In the rows, zero is written as 128.
One turn moves each row of this set onto another row. After a few examples, where does it send each row asked below?
Z_114: [145 125 123 144 100 115 119 148 105 100 142 120 157 137 164 124 162 135
 117 105 123  95 103 117 123]
Z_834: [107 117 135 138 113  97 143 111 110 140  90  99 143 119 138 151  94 137
 135 130 144 136 134  75 163]
Z_471: [108 164 130 166 147 139 113 116 112 160 141 120 142 129 126 147 132 110
 141  80 156 136 147 158 146]
Z_273: [153 129 123 114 126 120 106 136 145 121 162 131 132 134 133 142 163 126
 138 105 101 100 130 131 127]
Z_787: [152 161 133 125 124 135 151 131 122 109 160 139 161 121 128 124 165 121
 127 122 153 107 129 141 112]
Z_104: [141 132 131 134 134 123  99 130 153 154 162 119 130 138 144 142 146 112
 144 105 121 104 166 147 144]
Z_503: [131 158 119 138 133 134 118 125 101 110 141 141 142 126 112 147 158 136
 134  81 122 129  88 134 117]
Z_286: [120 117 127 129 107  92 141 112 112 131  84 113 139 112 133 146 103 145
 140 127 137 131 112  72 153]
Z_685: [112 118 140 145 110  89 131 111 111 141  89 108 137 127 136 147  97 147
 137 134 144 131 122  75 159]
Z_900: [115 113 134 133 110  95 139 115 108 131  90 105 139 122 138 151  99 145
 135 131 134 133 120  70 156]
Z_763: [142 156 156 158 125 125 104 124 139 160 126 101 108 161 150 158 133 123
 143 102 137 109 135 154 129]
Z_49: [109 138 128 166 115 122 135 137 116 142 140  92 172 125 167 123 140 100
 119 101 167 106 167 141 154]
Z_531: [122 114 132 138 110  93 129 111 114 145  84 112 131 121 142 146  95 145
 144 128 140 131 122  77 158]
Z_575: [109 121 127 130 110  95 151 110 114 136  84 105 147 105 130 145 100 135
 138 125 148 135 125  77 160]
Z_769: [111 119 137 138 108  89 139 112 110 130  88 109 141 122 130 147 102 149
 134 133 142 131 114  71 154]
Z_533: [103 122 135 139 109  90 147 111 111 133  87 105 147 115 126 147 101 141
 132 132 149 133 122  74 158]
Z_256: [127 148 122 119 131 123 132 131 148  91 112 115 166 118 112 118 157 139
 134  71 130 105 113 131 109]
Z_323: [141 122 134 170 110 117  96 142 113 143 143 111 144 153 185 125 140 126
 127 107 139  98 141 134 142]
Z_734: [105 121 139 146 111  91 139 110 113 143  87 103 143 121 133 147  96 141
 135 133 151 133 131  78 162]
Z_773: [168 151 140 136 124 133 122 133 123 125 161 147 141 141 145 125 157 132
 136 127 143 103 127 144 112]
Z_500: [109 174 148 148 129 130 150 119 140 151 122  83 142 127 127 156 138  96
 132  95 164 117 155 158 138]
Z_23: [118 146 123 122 136 127 135 128 152 141 160 107 155 112 125 141 153  93
 135  99 137 110 175 148 149]
Z_517: [130 142 115 103 127 124 142 134 145 107 159 119 157 106 113 140 170 109
 129 100 117 105 139 132 131]
Z_806: [126 143 139 156 142 125  96 123 160 150 114 106 144 143 143 120 127 130
 148  74 148 107 161 154 133]
Z_927: [108 117 132 132 111  96 148 113 108 131  89 101 146 115 133 151  99 139
 133 130 140 134 125  72 159]
Z_92: [102 170 117 142 140 139 145 119 106 123 139 122 162 106 103 146 151 110
 130  76 150 137 122 145 133]
Z_739: [111 119 132 139 113  94 139 109 117 150  84 104 139 114 139 146  92 135
 143 127 150 135 135  81 165]
Z_737: [119 173 136 120 118 126 168 127 130 104 122  97 150 114 108 156 163 112
 122  94 141 113 108 137 115]
Z_954: [152 155 146 131 114 121 122 131 128 114 126 115 117 148 131 158 158 139
 134 101 115 105  88 133 106]
Z_432: [114 140 117 138 105 120 157 143 107  98 139 101 185 109 147 122 162 109
 109  99 150 104 128 124 135]
Z_907: [139 166 137 137 131 138 151 127 127 134 159 127 163 120 133 124 152 106
 130 122 171 111 158 153 127]
Z_498: [137 150 132 163 139 134  86 121 109 148 143 139 122 149 135 149 139 136
 146  85 127 128 113 147 130]
Z_657: [114 113 136 139 112  96 134 113 109 141  90 103 137 125 142 152  94 143
 137 132 138 134 128  74 161]
Z_249: [105 156 127 137 140 128 138 123 155 123 111  97 173 113 117 118 141 115
 136  69 159 111 157 149 130]
Z_203: [155 156 145 149 131 136 123 127 129 149 161 135 144 142 150 126 145 117
 139 127 161 108 158 156 127]
Z_213: [148 135 134 139 132 120  90 131 151 119 115 124 137 148 138 120 143 153
 146  77 119 100 117 136 112]

Z_273 -> Z_104
Z_685 -> Z_734
Z_286 -> Z_531
Where do these go?
Z_471 -> Z_92
Z_249 -> Z_256
Z_787 -> Z_773
Z_763 -> Z_500
Z_834 -> Z_927
Z_432 -> Z_114

One turn moves each row of this set onto another row. After a few examples, where does it send each row asked below?
Z_756: [125  87 108  99 122 148 126  93 162  88 134 124 158 125 123 104 111 128
 141 154 105]
Z_682: [ 81 116 117 113 147 130  89 139 159 130 105 114  97 117 135  95 116 142
  99 108 144]
Z_741: [151 108 127 113 119 104 137 119 168 105 121 106 106 130 154  90 125 137
 124 101 121]
Z_397: [ 99 117 110 145 134 176 141 118 110 117 135 123 168 106 122 105 120 146
 161 128 114]
Z_520: [153 129 148 118 140 103  90 134 138 116 112  93 136 112 141  95 111 167
 114 135 119]
Z_201: [168  97 134 105 119 127 116 164 149 118 127 125 109 125 118 124  95 147
 116 112 144]
Z_324: [133 114 130 113 112  87 123 115 158 114 126 100 105 128 148 109 134 128
 111 108 139]
Z_175: [ 87 110 100 144 144 151 137 129 173 140 113 111 101 102 147  89 111 155
 120 125 138]
Z_82: [ 86 124 147 120 151 179 102 129 132 106 136 118 144 128 117 132 121 122
 149  89 132]
Z_883: [ 91 110 116 125 160 149 114 136 182 117 114 115 100 115 145  84 108 150
 121  93 128]
Z_441: [105 113 135 106 145 176  83 141 113 117 126 122 145 124 120 123 105 109
  96 138 138]
Z_145: [142 132 140 150 147 115 124 116 160 117 150  80 137  92 155 113 106 160
 128 135 126]
Z_199: [ 98 111 100 131 135 137 108 151 151 153 121 128  92  95 142 102 111 153
 100 118 139]
Z_721: [150 113 121 120 107 103 132 128 158 121 144 110  97 110 158 113 122 127
 104 120 138]
Z_202: [ 98 129 134 104 137 172  84 142 104  95 132 123 155 114 118 121 116 115
 124 130 131]
Z_208: [122  83 136  96 103 131 104 121 161  86 130 140 163 111 112 125 136 147
 133 108 118]
Z_579: [142 103 136 136 130 122 148 123 171 109 173 133 124 124 123 101 101 159
 126  94 135]
Z_244: [ 98 115 119 142 136 190 136 107 121 120 125 117 144 119 113 100 118 148
 165 104 117]
Z_162: [111 120 123 133 111 192 129 141 107 139 129 145 142 106 119  99 122 152
 129 141 125]
Z_148: [123 110 139 114 121 129 120  99 160  86 131  84 112 132 108 103 101 131
 111 130 169]
Z_817: [ 96 132 136 108 133 180  90 143 108 126 140 135 135 123 121 124 114 114
 114 139 135]
Z_200: [126 105 118 126 122 105 152 113 142 142 123 110 129 151 116 108 109 148
 126 155 152]
Z_161: [130  83 122 115 101 149 135 137 169 108 145 138 160  96 133 146 125 140
 136 145 125]
Z_633: [121  87  98 101 109 125  98  98 134 110 142 119 147 106 113 144 115 119
 129 146 123]
Z_144: [ 92 107 149 132 157 180 109 125 147  96 138 112 156 117 121 130 115 125
 132  83 135]
Z_809: [100  98 111 154 144 178 144  96 122 127 130 115 159 114 115  99 113 149
 145 111 118]
Z_41: [143 127 137 144 133  93 110 123 135 137 131  92 140  97 142 112 118 174
 123 132 125]
Z_132: [112 121 119 125 116 174 113 155  93 126 126 141 161  99 121 116 124 144
 132 142 124]
Z_805: [118 101 124 134 117 177 125 150 107 146 119 148 157 107 121 105 121 156
 109 139 127]
Z_204: [147 133 159 126 149 125 107 130 167  94 128  81 137 107 154  98 105 156
 119 139 127]
Z_292: [ 90 124 139 127 149 179 115 128 131  84 143 118 167 113 123 118 121 129
 154  98 122]
Z_20: [148 111 123 122 107 116 152 119 169 112 121  99 104 119 159  94 125 135
 115 133 137]

Z_817 -> Z_162
Z_145 -> Z_204
Where do these go?
Z_200 -> Z_579
Z_324 -> Z_721
Z_144 -> Z_441
Z_883 -> Z_682
Z_292 -> Z_202
Z_633 -> Z_161

